In the data rows, 128 means zero.
Some points, each followed by its number:
[ 96 255  88  96 102 168 255 107 112 217 144  96 255 164  93  94] 0
[106  70 148 111 152 139 126 123  99  95 103 154 139 144 103 192] 1
[255 168  85  98 193 248 106 111 108  85  79 224 192 120 152 255] 2
[ 99  71 203  99 158 105 113 144 143  68  92 174 120 109  85 174] 3
[ 99  65 151 104 124 160 112 155 131 100  97 109 118 126  88 105] 4
[101  72 217  91 147 134 103 115 185  81  89 101 102 112 100  98] 5
[145 192  85 199 106 106 118 108 109  84 109 101 117 104 132  81] 6
[100  56 201 102 164 154 100 112 156  78  90 188 119 129  94 156] 7
[171 197  88 214  99 110 114 113 132 100 120 111 107 116 164  94] 8
[100  68 226 102 173 152 107 125 198  82  94 213 108 134  88 158] 9
[106  83 119  99 145 151 127 111 120  99  96 144 114 124 107 119] 10
[101 123  78 127 106 109 142 113 110 234 219  96 114 136 186  86] 11
[ 93  60 233  99 161 122 104 143 158  72  84 157 109 147  80 169] 12
[113  79 211 119 173 157 113 125 134  76  86 179 109 111  90 200] 13
[255 240  79 101 176 249 105 114  98  81  94 255 161 120 156 255] 14
[104  83 255 109 172 113 129 131 181  93  94 199 135 149  86 203] 15
[ 89 148  70 117 105 103 196 123 111 138 121 102 139 123  85  97] 16
[ 97  71 246  99 179 109 110 109 218  82  92 227 114 127  90 170] 17
[ 93  78  79  94 134 134 109 129 105  76  81 128 130 120  77 150] 18
[ 96 116 167 138 109  96 112 157 113  68  86  96 106 116  83 120] 19
[101  81 139 108 146 108 121 116 109 107  94 170 122 139 102 172] 20
[255 255  88 255 117 107 113 118 100 136 135  99 103 112 229  96] 21
[ 94  65 177 112 150 128 116 121 132  84  93 159 104 150  79 178] 22
[255 189  79 100 195 255 110 104 108  79  87 195 205 111 113 238] 23
[161 167  72 246 111 115 112 121 221 102 122 129 105 126 112 101] 24
[ 92  59 242  98 161 124 104 146 165  71  83 156 104 149  79 166] 25
[218 188  79 108 129 180 115 117 111  78  96 156 166 113 139 157] 26
[102  74 138  97 145 147 116  98 132  81  86 160 130 113  90 112] 27
[ 98  65 245 109 192 107 104 118 176  80  85 251 109 142  86 187] 28
[ 95  60 156 108 123 162 113 175 156  82  85 103 106 113  88 117] 29
[112 134  84 165 113 108 131 110 127 168 167 111 118 113 130  95] 30
[181 115  86 113 138 205 110 130 110 103  92 128 203 116 136 175] 31
[112 146  86 112 113 108 150 121 118 146 138 103 124 130 100  95] 32
[101  77 176 101 175 159 116 150 111  75 101 178 107 119  90 193] 33
[253 255  84 255 103  98 103 131 110 127 136 111 112 115 207  85] 34
[101  62 219 103 129 127 113 207 180  91 113  94 104 120 109 145] 35
[108 255  76 113 107 161 255 111 115 219 139  94 255 184  95  87] 36
[ 95 108  83 120 105 103 149 111 102 239 213 106 107 143 145  92] 37
[104  69 146 103 139 115 108 111 105  86  86 139 160 137  82 161] 38
[ 95  86  74 145 100 107 156 117 118 249 198 107 100 154 190 102] 39
[101  63 225  96 141 145 108 182 184  70  95 105 109 120  81 144] 40
[ 95 116 104 125 120 105 152 114 113 255 199 114 106 149 170 105] 41
[112 255  82 105 106 101 198 115 115 135 115 106 196 109  99  92] 42
[126 143  84 148 113  95 111 108 108 127 139 103 119 121 141  93] 43
[101  78 109 110 141 124 105 115 118  93  97 142 125 136  98 119] 44
[ 97 122 108 100 122 110 150 126 123 141 135 115 123 134  89 114] 45
[111 162 104 127 112 109 168 124 105 223 220 104  98 138 198  95] 46
[ 96  59 141 103 151 170 114 124 103  74  83 145 107 122  90 152] 47
[255 215  82 106 103 143 115 120 102  71  82 152 113 119 151  97] 48
[108 116  74 138  92 109 133 106 106 212 205 105 113 134 180  96] 49
[219 255  73 255 114 112  99 117 106 122 131  97 110 111 203  97] 50
[255 230  87 109 175 223 110 116 101  76  92 255 165 113 138 255] 51
[101  78 197 106 140 133 105 172 157  97  96 110 109 108 101 156] 52
[ 90  60 255  99 135 143 112 212 200  77  94 103 101 118  92 171] 53
[ 91  67 224  90 130 149 118 189 194  76  81 102 109 128  85 142] 54
[134 139  82  90 107 114 132 121 113 102 101 107 102 118  86  98] 55
[122 145  80 231 114 104 112 114 150  80 101 115 112 117 121  98] 56
[109  63 229  91 156 176 106 116 175  80  91 165 117 123  97 113] 57
[195 214 107 251 124 103 117 113 121  97 131 118 117 118 171 114] 58
[ 93  58 227 112 187 169  91 114 150  76  92 233 110 148  85 178] 59
[113 186  81 177 100 112 109 109 111  79  83 107 110 113  88  91] 60
[111 125  77 155 111  97 133 139 112 232 255 112 105 155 241  88] 61
[ 97  66 115  94 173 141 111 115 103  88  82 182 129 148  89 164] 62
[111 137  90 166 100 102 144 117 121 230 218 106 120 125 223  99] 63
[136 130  82 143 115 103 116 116 118 136 198  85 105 124 163 102] 64
[113  68 254  97 189 123 103 171 187  79  86 190 108 120  85 222] 65
[106  84 251 102 157 103 115 134 194  92  82 204 109 147  99 185] 66
[ 93  78 251 109 130 122 121 244 193  98  97  96 104 113 106 177] 67
[103 131  90  99 117 110 142 115 114 205 180  97 110 127 121  91] 68
[207 206  82 198 105 100 115 105 151  77  87 172 111 107 114  95] 69
[ 99 110  79 124 102 109 144 110 111 229 217 101 111 138 181  83] 70
[ 96 122  84 129 111 106 158 115 103 255 213  96 105 149 181  93] 71
[ 98  75 178 101 140 160 116 142 192  70  86 134 115 110  93  90] 72
[102  73 119 109 124 143 127 115 110 103 112 100 152 127 106 103] 73
[105 111 124 144 112 105 119 151 106  77  92 106 111 114  81  87] 74
[ 96 107  77 141 111  97 138 137 112 235 255 113 106 155 237  89] 75
[102  61 255 114 183 113 113 153 204  72  93 192 118 142  90 226] 76
[ 98  92  92 158 116 101 144 122 135 221 194 110 109 137 200 102] 77
[173 233  76 133 111 110 108 111 101 127 103 107 182 109 148  94] 78
[255 216  81  84 141 169 102 113 108  65  80 151 191 129 151 142] 79
[102 140  76 179  99 100 134 115 117 249 233 101 101 132 249 102] 80
[141 228  86 113 115 108 134 119 107 148 121  97 209 115 148  92] 81
[ 92  63  97  99 108 121 119 117 173 184 144 108 107 144 111  92] 82
[ 95 173  93  99 104 104 186 108 115 245 190 101 158 166 177  99] 83
[115  66 230  96 101 191 115 199 179  81  91 108 101 134  88 135] 84
[ 99 185  87 132 108 109 156 111 117 117 102 105 139 114 105  89] 85
[ 97  65 255 101 180 115 111 114 188  75  82 187  98 150  95 199] 86
[255 255  96 255 110 108 104 115 102 119 134 100 113 114 196 106] 87
[104  70  93  99 119 114 108 111 104  82  98 142 111 118  80 139] 88
[255 200  90 102 199 255 111 121 100  87  90 181 196 108 143 200] 89
[ 97 170  83 108 101 105 184 106 109 243 204  99 146 157 185  88] 90
[101 236 111 110 112 172 192 111 120 194 148 113 255 153  85 110] 91
[ 98 114  89 173 105 104 139 152 100 195 182  96 117 110 193  98] 92
[108  71 192  98 151 114 111 133 150  88 100 124 111 132  90 142] 93
[212 242  75 188 111 102 120 119 102 119 124 102 109 118 178  97] 94
[128 174 100 154 111 112 118 113 116  96 104 104 118 115 115  99] 95
[ 86 100  89 108  98 100 108 120 143  80 106  97 111 114  89  97] 96
[106 252  81  98 108  94 186 115 103 122  95 108 196 119  87  81] 97
[ 99  65 107  92 128 118 109 113 104  83  77 166 107 122  88 152] 98
[100 137  81 133 110 101 192 105 106 108 111  95 113 109  90 100] 99
[136 136  84 159 110 110 129 120 128 146 202 103 101 116 178  96] 100
[ 99 130  76 166 105  99 152 109 103 145 167 101 105 121 126  92] 101
[108 181  86 122 109 116 172 119 110 244 227 100 111 115 189  95] 102
[255 223  79 102 168 233 108 113  99  94 106 242 154 121 149 255] 103
[214 252  86 187 114 104 115 107 106 116 113 113 116 118 173 104] 104
[ 98  73 188 102 142 160 116 145 203  70  85 138 112 110  93  90] 105
[105  57 255  95 185 134 118 194 169  76 106 186  98 120  96 246] 106
[145 189  84 182 107 111 111 116 142  76  89 139 116 123 103  99] 107
[106  82 160 105 160 113 122 112 122  84  96 166 132 151  92 145] 108
[106  69 255 106 133 135 110 255 204  77  89 106 122 120  86 200] 109
[100  62 136  99 149 134 115 123 135  81  95 148  98 125  97 134] 110
[100  60 100 105 128 136 114 120 145  74  75 130 117 111  84 104] 111
[ 99  60 158 106 128 166 105 156 133  84  85 112 122 121  82 110] 112
[ 89  61 151 101 120 182 110 169 147  77  91  97 108 109  93  92] 113
[100  53 100 104 144 152 126 120 108  81  91 143 136 156  90 106] 114
[101 106 136 135  98  99 108 108 128  75  83 115 116 109 105 111] 115
[106  84  86 105 109 111 137 110 101 232 209 110 113 162 167  96] 116
[124  76 218 101 129 131 113 201 179  70  93  99 103 116 100 145] 117
[101 232  91 100 104 167 205 110 116 195 143 105 255 139  92 102] 118
[105 170  73 103 107 106 153 114 101 189 158  96 190 138  83  94] 119
[255 235  88  99 174 244 101 121 106  77  92 255 167 111 155 255] 120
[ 94  67 157  99 152 120 113 120 141  69  89 192 147 116  84 152] 121
[100 159  70 125 104 104 187 122 111 136 120 102 139 122  96  97] 122
[ 96  81 127  99 154 118 120 138 121 105 102 148 116 152  91 156] 123
[ 96  64 123  93 138 155 148 117 105  79  93 123 134 143  94 121] 124
[101 102  84 100 108 101 146 119 102 255 214 113 108 156 191  92] 125
[222 178  70 112 144 200 114 110 105  87  87 158 190 122 165 165] 126
[234 255 103 248  99 121 113 128 118 143 132 102 105 116 214  94] 127
[100  62 210 105 110 186 104 198 218  82  85  99 112 129  92 107] 128
[ 98  70 136 106 181 130 118 137 115  83  88 181 113 116  94 226] 129
[102  84 140 108 144 113 138 117 101  86  91 128 132 155  91 175] 130
[103  79 197 103 140 178 111 149 155 101  96 106 102 119  98  98] 131
[ 88  84 108 128 102 111 119 165 121 248 234 114 107 173 217 109] 132
[107  93 255 102 200 109 111 138 167  80  79 234 119 128  88 255] 133
[138 153  83 147 101 115 114 117 129 210 216 112 113 108 228  99] 134
[ 96  75 211 122 178 162  99 120 146  92 105 218 108 145 100 166] 135
[156 213  91 142 102 100 118 114 115 119 120  98 180 115 141  96] 136
[ 91  74 246 103 154 118 118 116 189  95 100 136 105 127  89 122] 137
[113 185  79 101 100 101 144 122 103 255 255  95 101 166 253  87] 138
[103  72 255 106 168 110 112 148 213  77  86 198 106 137 100 163] 139
[103 124  82 102 102 107 163 109 113 173 145 103 125 141  87  97] 140
[107 155  75 111 101  99 165 105  97 216 203 102 125 146 165  95] 141
[142 157  84 158 120 102 117 109 105 157 168  99 111 126 142  95] 142
[197 213  86 103 124 139 123 117  97  83  76 109 190 121 136 111] 143
[101  96  80 114 108  98 129 117 105 221 201 107 109 147 150  91] 144
[121 180  75 179 116 112 151 112 115 220 200 114 112 123 207  98] 145
[ 91 138  80  96 104 158 188 116 108  76  86  98 239 150  88 146] 146
[244 205  87  93 111  93 110 112 104 103 118 116 105 124 142  91] 147
[104 122  84  95 110 100 159 116 103 223 198 105 104 140 121  96] 148
[100 148  90 158 112 103 180 142 114 235 187 113 110 150 207 108] 149
[106 127 191 167  96 104 124 175 134  78  82 111 103 113  98  95] 150
[ 97  90  93 103 104 169 152 112 104  85  90 106 170 133  81  94] 151
[255 170 101 102 177 244  97 123 126  73  92 200 196 111 129 233] 152
[ 94  73 255  98 152 165 111 166 190  80  91  99 109 125  97  96] 153
[111 112  73 140  92 110 134 106 110 210 206 108 112 135 179  94] 154
[107  68 111 102 156 156 119 163 108  76  85 126 126 124  95 191] 155
[100  73 145  90 182 154 104 144 102  75  86 198  94 114 101 189] 156
[175 188  95 183 111 113 104 128 110 105 138 110 110 120 153  96] 157
[193 161  78  94 114 107 102 117 104 138 112 108 117 109 130  96] 158
[ 99 165  80  98 109 106 170 106 104 235 209 106 144 157 175  88] 159
[ 86  86  94 132  93 105 121 171 110 255 252  99 107 178 233 103] 160
[ 96  67  64 100  91 107 117 122 173 188 156  97 113 159 106  84] 161
[109  82 229 104 131 131 104 209 195  73  80 100 109 121  90 143] 162
[116 153  77 130 104 101 144 119 100 228 172 101 112 133 131  88] 163
[107  62 177  95 166 147 108 118 115  78  98 149 126 137  83 207] 164
[ 93  58 130 102 143 135 117 148 142  87  96 130 110 121  88 146] 165
[204 244  82 247 109 102 110 117  99 116 146  92 111 105 181  86] 166
[ 99  65 227 103 170 124 105 135 156  86  90 205 110 134  93 205] 167
[255 214  74 111 175 255 107 117 104  88  96 216 177 111 156 237] 168
[219 245  80 255 109  93 119 110 117  87 131 100 116 118 167  86] 169
[ 96  70 102 107 157 149 128 110 103  75  88 148 154 154  93 148] 170
[ 89  61 147  99 123  98 105 119 165  75  83 170 103 124  82 118] 171
[102 110  74  98 103 181 121 117 113  65  96  89 165 125  81  92] 172
[101 144  78  98 108 146 204 119 111  94  84 103 255 180  82 144] 173
[139 196  73 163 102 101 133 135  99 150 144 102 149 121 201  86] 174
[ 98  59 225  96 165 100  99 119 203  81  88 200 107 132  79 177] 175
[100  73 162  94 115 108 109 122 142  75  86 124 103 122  79 158] 176
[ 93  56 150 110 135 150 100 127 188  82  90 140  98 117  86 107] 177
[188 201  91 166 108 107  96 122 124 143 145 107 105 118 199  93] 178
[104  66 170  94 139 144 111 128 154  79  86 113 130 124  91 115] 179
[104  81  82 125  94 105 107 154 122 240 254 100 103 143 220  99] 180
[108 124  81 142 105  98 149 118 104 174 198 101 116 128 139  81] 181
[141 132  85 158 110 110 125 121 130 136 201 102  99 115 174  96] 182
[ 94  66 237 108 164  99 108 119 171  78  87 188 101 144  88 156] 183
[119 255  91 102 116 103 211 109 106 139 124 104 210 118  94 101] 184
[104 139  75 151 104  95 162 109 108 198 190  98 118 121 187  90] 185
[118 109  74 126  98 122 134 105 106 210 201 109 123 134 181 107] 186
[152 213  81 171 100 107 113 117 106 121 121  93 160 113 181 100] 187
[102 167  74 161 101 112 181 121 115 220 197 111 115 123 206 103] 188
[255 182  80 120 134 195 106 115 113  83  83 191 145 120 150 162] 189
[ 99 124  88 166 109 109 137 133  97 191 194 113 111 124 212 100] 190
[105 143  94 112 115 113 159 120 110 203 194 103 109 134 170  94] 191
[104 146  74 187 102 104 182 167 112 220 187 101  98 120 225  83] 192
[101  73 199 103 160 147 114 135 157  72  98 159 105 126  89 150] 193
[ 95  80  75 107 136 118 121 117 111  97 102 131 137 118  98 164] 194
[230 255  81 255 107 109 113 119 103 105 133 101  99 114 182  99] 195
[ 96 110  70 102 107  98 155 115 106 227 226 111 104 139 125  98] 196
[ 93 158 102 133 116 113 177 114 114 197 173  99 107 137 163 102] 197
[113 124  86 122 111 106 102 117 105 170 169  96 118 109 136 103] 198
[104 124  86 124 108 101 117 112 104 223 221  93 106 125 197  81] 199
[ 94 101  77 124 103 106 166 106 110 183 186  94 117 127 107  92] 200
[173 223  99 174 103 110 121 130 123 117 106 100 138 113 166 106] 201
[102  64 239 102 136 170 116 198 198  69  89 104 101 110  84 123] 202
[ 91  69 255 100 163 125 115 125 194  75  84 144 105 125  76 139] 203
[ 99  68 155 107 161 134 113 103 131  77  86 182 106 151  82 182] 204
[162 222  94 201 112 108 114  99 110  92  95 126 105 118 110 102] 205
[ 97  99  91 106 105 162 158 112 105 112 106 105 165 139  99  94] 206
[104 161  90 182 111 108 157 178 100 215 217 105 112 122 213  86] 207
[ 95  73 144 135 109 112 117 163 137  78  84 107 107 109  95 102] 208
[229 199  86  96 111  94 116 112 105 109 116 115 107 124 136  92] 209
[101  65 140  99 141 131 123 142 116  81  84 109 134 144 105 164] 210
[ 94 181  83 113 104 105 173 115  98 177 154  98 193 127  97  94] 211
[109  81 225 110 154 117 106 169 164  77  84 165 104 140  88 196] 212
[136 196  98  97 113 116 130 122 112 117  84 111 179 111 101  94] 213
[118  79 125  99 125 114 103 113 149  76  85 174 110 123  90 123] 214
[189 201  90 165 112 103  96 118 117 143 144 115 104 119 199 106] 215
[191 206  81 226 119 126 109 121 112 127 154 116 118 111 170 115] 216
[111  87 137 106 157 117 103 117 121  75  89 185 149 132  76 157] 217
[ 92 121  92 112 102 111 164 125  99 200 201  90 109 132 108 100] 218
[255 229  79 101 167 231 109 114  99  96 106 242 155 121 156 255] 219
[ 92  83  85 143 104 101 126 119 114 140 183 106 116 111 121 100] 220
[209 206  90 238 111 117 115 122 116  92 143 118 105 116 182  93] 221
New points follow, each followed by the numbers of its five nearest points above, looking only along the 7 directions in which the numbered points spread most, smallest number first.
[255 243  71 109 107 171 111 110 105  92  90 188 147 119 148 141] -> 26 48 79 126 189
[133 162  83 143 107 105 130 111 114 137 129 103 129 127 123  89] -> 32 43 85 95 142
[ 96  67 255 106 168 106 117 159 177  82  78 143 111 121  75 141] -> 12 25 137 139 203
[ 96  64 138  91 175 110 113 113 118  75  86 175 130 116  91 184] -> 20 62 121 204 217
[102  99  74 139 115 104 107 115 131 141 149  90 119 103 122  92] -> 30 43 101 198 220
[255 248  80 101 113 169 105 114 107  80  88 197 128 115 162 185] -> 26 48 79 126 189
[102  83 222  99 149 132 128 143 190 107 102 154 129 151  96 132] -> 57 93 137 193 203
[112 172  85 100 106 103 138 125 104 255 239 103 102 161 235 100] -> 46 61 63 102 138
[ 96 174  83 105  99 104 186 106 110 244 204  99 151 157 186  87] -> 83 90 102 141 159
[ 97  73 245  99 180 106 109 105 223  82  93 232 115 128  92 164] -> 17 28 66 86 175
[206 200  83 223 108 108 115 116 118 100 142 114 100 118 175  92] -> 8 58 94 216 221
[182 150  95  95 120 116 102 118 112 131 109 116 115 111 126 102] -> 43 55 147 158 209
[ 95  72 116  97 132 151 150 119 102 104 113 115 136 147 115 115] -> 10 73 114 124 194
[101  68 134 103 168 146 113 117 112  70  94 176 134 146  87 172] -> 1 62 156 204 217
[ 96  63 255 106 175 177  95 230 203  76  87 140 104 112  92 208] -> 53 65 67 106 109
[ 96 134  84 119 108  93 155 111 111 253 222 106 105 141 186 103] -> 11 41 70 71 125
[201 252  87 255 103  97 113 106 101  85 128  96 113 117 183  93] -> 50 166 169 195 221
[124 157  82 141 104  96 150 119 104 202 208  91 107 127 179 102] -> 46 49 185 188 191
[100 130  79 103 103 158 164 106 108  82  87  97 212 144  81 123] -> 146 151 172 173 206
[177 208  83 229  91 107 113 120 154  77  99 143 102 119 121 101] -> 6 8 24 69 205
[102  59 215 104 144 185 102 188 175  80  92 103 111 112  94 128] -> 40 54 84 117 128
[142 187 105 117 110 113 110 114 112  95 129 103 135 122 139 106] -> 43 85 95 136 158
[180 201  75 160 103 112 112 112 122  78  82 155 114 115  81  94] -> 60 69 95 107 205
[ 92 152  92  95 100 104 166 112 104 185 177  99 167 142  83  92] -> 16 119 140 211 218
[ 99  76 140 103 146 109 117 113 109  98  90 169 120 137  86 173] -> 20 38 108 123 217
[141 162  79 151 112 114 125 124  99 209 198 106 103 122 204 105] -> 63 134 145 188 190
[140 213  84  96 108 107 134 118 105 121  85 112 190 111 103  94] -> 81 85 97 136 213
[100 164  98 152 106 126 175 131 108 202 167 103 133 116 171  99] -> 163 185 188 191 197
[100  55 207 102 167 158  98 113 163  78  91 193 119 127  94 154] -> 3 7 9 135 193
[255 167  90  99 194 253 106 113 107  84  78 222 192 116 152 255] -> 2 23 120 152 168
[ 94  63 148 103 162 114 101 110 126  75  92 176 123 127  91 185] -> 22 108 121 204 217
[255 230  82 101 166 255 102 120 102  79  83 181 158 108 145 199] -> 23 89 152 168 189
[100 134  76 103 104 165 170 106 103  83  88  95 224 148  80 126] -> 146 151 172 173 206
[ 96  63 193 103 149 123 116 129 181  76  80 141 114 126  86 122] -> 72 93 105 176 193
[103 130 100 107 105 113 145 129 112 222 167 103 113 134 116  89] -> 68 148 191 200 218
[105 209  85 161 107 106 122 119 104  79  84  97 115 102  97 101] -> 6 60 85 95 107
[102  95  95 133 122 105 107 117 137 134 143 103 118 105 118 105] -> 32 43 45 198 220
[ 91  86  85 192 109 120 138 125 117 191 176 104 114 106 176  93] -> 77 92 100 181 190
[103 129  86 101 116 104 180 106 121 216 197 110 126 153 116  93] -> 68 141 148 196 218
[255 192  76  96 183 255 124 112 111  73  92 165 202 115 127 194] -> 23 89 126 152 168
[152 156  85 164 120 102 118 107 108 156 168 108 111 125 147  96] -> 30 64 100 142 182
[106  71  88 100 119 147 112 115 143  98 109 111 115 121  98  95] -> 10 44 73 96 111
[106  65  90  96 121 152 112 111 147  74  90 113 117 116  80  95] -> 88 96 111 114 124
[105  68 219  98 159 138 109 137 160  79  98 137 110 133  86 147] -> 12 25 57 93 193
[ 94 178 100 110 107 106 182 126  99 190 176 101 151 149 150 104] -> 83 141 163 197 211
[ 98  66 123  95 172 140 112 115 103  87  82 180 129 147  91 170] -> 1 20 62 204 217
[119  78  99 107 132 148 112 119 141  76  76 133 126 110  92 112] -> 10 27 44 111 114
[103 111 101 153 106 107 106 127 122  71  96 150 110 112  90 105] -> 44 74 88 96 115
[ 98  62 144 193 101 109 139 165 153 224 188 104 110 156 182 105] -> 39 77 92 132 190
[104  73 187 126 118 115 111 177 126  96 100 104 111 120 104 161] -> 29 52 93 165 208
[102 127  87 102 114 103 181 106 119 220 199 110 125 157 122  93] -> 68 141 148 196 218
[ 97  76 114 205 106 102 124 184 164 194 190 103 115 129 203  95] -> 77 92 190 192 207
[112 170  76 139 101 106 164 143 114 255 255 112 111 159 255  94] -> 61 63 80 102 138
[100 100  84 198 109 119 135 125 117 185 174 104 113 107 176  93] -> 64 92 100 182 190
[152 147  84 148 127 110 119 107 100 155 168 109 123 125 152 110] -> 30 64 100 142 182
[108 185  90 175 107 106 102 109 140  81  92 103 105 117  96  89] -> 6 56 60 95 107
[ 96  64 255 101 209 107  93 145 180  68  85 247 102 124  91 255] -> 28 65 76 86 133
[104  70 255 101 168 122 102 147 204  76  93 162 113 135  86 136] -> 12 25 137 139 203
[ 96 158  82 108 105  97 143 119 109 160 182  94 152 128  84  89] -> 16 32 119 122 140
[ 99  61 186 109 151 171 117 148 146  73  94 145 110 130  76 152] -> 3 22 52 93 193
[207 248  86 237 104  95 111 105 103 120 149  94 113 115 174  94] -> 50 94 166 169 195
[170 215  81 228 109 107 113 122 111 132 155 101 122 112 169  95] -> 8 94 166 216 221
[ 97  64 255 100 178 119 111 118 179  76  82 182 101 146  94 206] -> 66 76 86 167 175
[105 129  80 167 108 115 136 133 100 191 193 108 117 121 215  96] -> 49 92 154 185 190
[136 159  74 155 100 117 116 120 121 227 228 102 113 107 240  95] -> 61 63 80 134 145
[143 164  74 154  99 117 114 117 122 228 231 103 113 106 246  96] -> 61 63 80 134 145
[ 98  66 122 200 111 109 118 186 169 180 181 103 118 128 193  97] -> 77 92 100 182 190
[122  87 139 110 146 177 108 117 109  77  92 119 163 117  82 189] -> 1 47 155 170 210
[100  72 152 109 154 106 106 121 105  92 108 162 143 126 101 182] -> 1 20 108 123 130
[104 235  92 112 109 108 182 127 117 135 116  95 198 109 103  89] -> 42 81 97 184 211
[255 180  72  99 195 255 105 111 103  85  78 226 202 117 160 255] -> 2 14 23 120 168
[ 93  65 120 108 110 107 108 115 129  97 111 159 109 119 102 121] -> 10 44 88 110 214
[112 128  85 141 114  95 112 108 107 129 141  96 120 123 139  94] -> 30 43 101 142 198
[221 189  69 113 141 198 114 109 104  87  87 158 188 124 164 158] -> 26 79 89 126 189
[104  67 201 121 120 116 108 179 129  82  86 105 113 120  90 170] -> 29 40 52 93 117
[100 183  83 114 104 105 166 113  99 168 152  98 187 127 103  94] -> 16 32 119 122 211
[ 95  64 139  89 180 108 113 112 117  74  85 178 129 111  93 187] -> 62 121 156 204 217
[125 191  82 174 105 110 154 126 102 183 192  96 112 122 194  97] -> 145 174 185 188 192
[146 238  86 113 116 108 130 119 107 139 110  98 222 112 144  92] -> 42 78 81 136 184
[106  72 153  97 161 127 103 123 128  75  89 185 149 131  79 157] -> 38 108 121 204 217
[108  69 255 103 130 140 109 255 212  77  88  99 124 116  87 189] -> 53 67 109 162 202
[101 134  88 165 106 104 148 147 100 189 176  96 128 111 182  98] -> 92 181 185 190 197
[145 190  78 182 106 110 111 116 143  90  98 132 116 128 105  96] -> 6 60 95 107 205
[128 218  93  96 110 106 146 134 122 120  98  91 205 114 108  84] -> 42 81 85 97 213
[146 197  90 163 108 109 112 120 107 117 118 101 154 115 171 112] -> 136 157 174 187 201
[193 122  76 102 142 217 107 124 104  93  84 130 215 111 135 187] -> 26 31 89 126 189
[ 91  49 136 102 149 139 116 154 146  79  89 134 108 121  88 155] -> 47 110 165 176 210
[103 109  81 103 101 100 162 108 114 173 146 103 111 144  87  98] -> 32 45 68 140 200
[159 232  85 111 118 119 127 118 108 131 106 108 212 113 143  98] -> 78 81 136 143 213
[213  85  93 100 167 205 112 118 113  81  86 167 189 115 164 212] -> 26 31 126 152 189
[ 99  73 126 129 116 108 107 157 147  81  98 107 111 109  88 104] -> 4 19 74 115 208
[ 97 104  84 108 113 173 140 105 113  77  87  94 192 135  88  99] -> 73 146 151 172 206
[135 148  83 147 105  97 120 112 113 138 138 103 105 121 129  88] -> 30 43 64 101 142
[ 99 145  80 110 104 152 180 117 108  82  90  99 225 146 101 141] -> 146 151 173 206 213
[115  81 192 109 150 115 108 134 154  79  92 127 111 131  92 144] -> 52 93 176 179 193
[ 87  85 114 128 101 107 120 164 120 247 233 104 107 172 215 106] -> 39 75 132 160 180
[118  70 149  98 152 179 111 118 111  76  92 125 165 121  80 199] -> 1 47 155 164 210
[ 89  88 107 184 108 100 150 134 132 238 180 100 114 155 197  94] -> 39 77 92 149 190
[ 98  80 209 105 162 161 121 112 161  86  97 204 114 140 102 183] -> 7 13 59 135 167
[102 167  75 165 115 114 159 112 113 228 204 111 115 122 204  98] -> 46 63 145 149 188
[ 99  59 160 106 128 168 104 161 134  84  86 110 119 120  81 106] -> 4 29 112 113 179
[181 211  89 229  98 111 114 108 134  80 106 114 107 108 158  94] -> 8 24 58 205 221
[ 95 111  93  99 111 110 132 117 105 136 150 115 103 120  85 101] -> 32 45 73 140 220
[140 219  89 116 115 108 127 124 112 132 108  98 209 112 137  92] -> 42 78 81 136 213
[ 96  89 108 102 107 166 148 122 114  84  88 105 163 132  82 103] -> 73 124 151 172 206
[107  65 106  95 103 109 113 109 156  70  88 127 106 133  88  92] -> 44 88 96 111 214
[104  84  79 154  96 106 130 122 108 233 227 105 112 129 190  90] -> 11 39 70 77 199
[151 186  96 200 109 122 114 136 122 124 117 103 123 116 190 100] -> 8 157 187 201 216
[ 89  72 146 210  98 101 135 154 170 157 164  99 111 122 177  97] -> 77 92 100 182 220
[153 237  76 113 106 104 138 123 107 120  98  99 218 122 118 103] -> 42 78 81 136 213
[218 227  66 144 105 150 116 113 111  75  94 173  96 114 133  84] -> 48 69 104 147 209
[187 195 106 232 103 124 106 125 182  74 107 150 110 119 141 109] -> 8 24 58 69 205
[ 96 110  77 134 110  98 142 138 112 250 255 114 109 161 244  89] -> 61 75 80 160 180
[ 95  79 137 130 108 111 122 157 133  94  98 106 108 114 106 100] -> 4 19 74 115 208
[130 171  99 170 111 103  99 116 113  90 100 112 106 117 114  93] -> 6 56 60 95 107
[128 204  84 104 110 109 164 111  98 111  96 109 178 123  99  89] -> 42 81 85 97 213
[118 255  80  89 112 110 223 108 101 143 110 107 252 129  90  98] -> 42 91 97 118 184
[103  93 111 133 109 109 108 109 125  80  90 165 110 106  86  84] -> 44 88 96 115 214
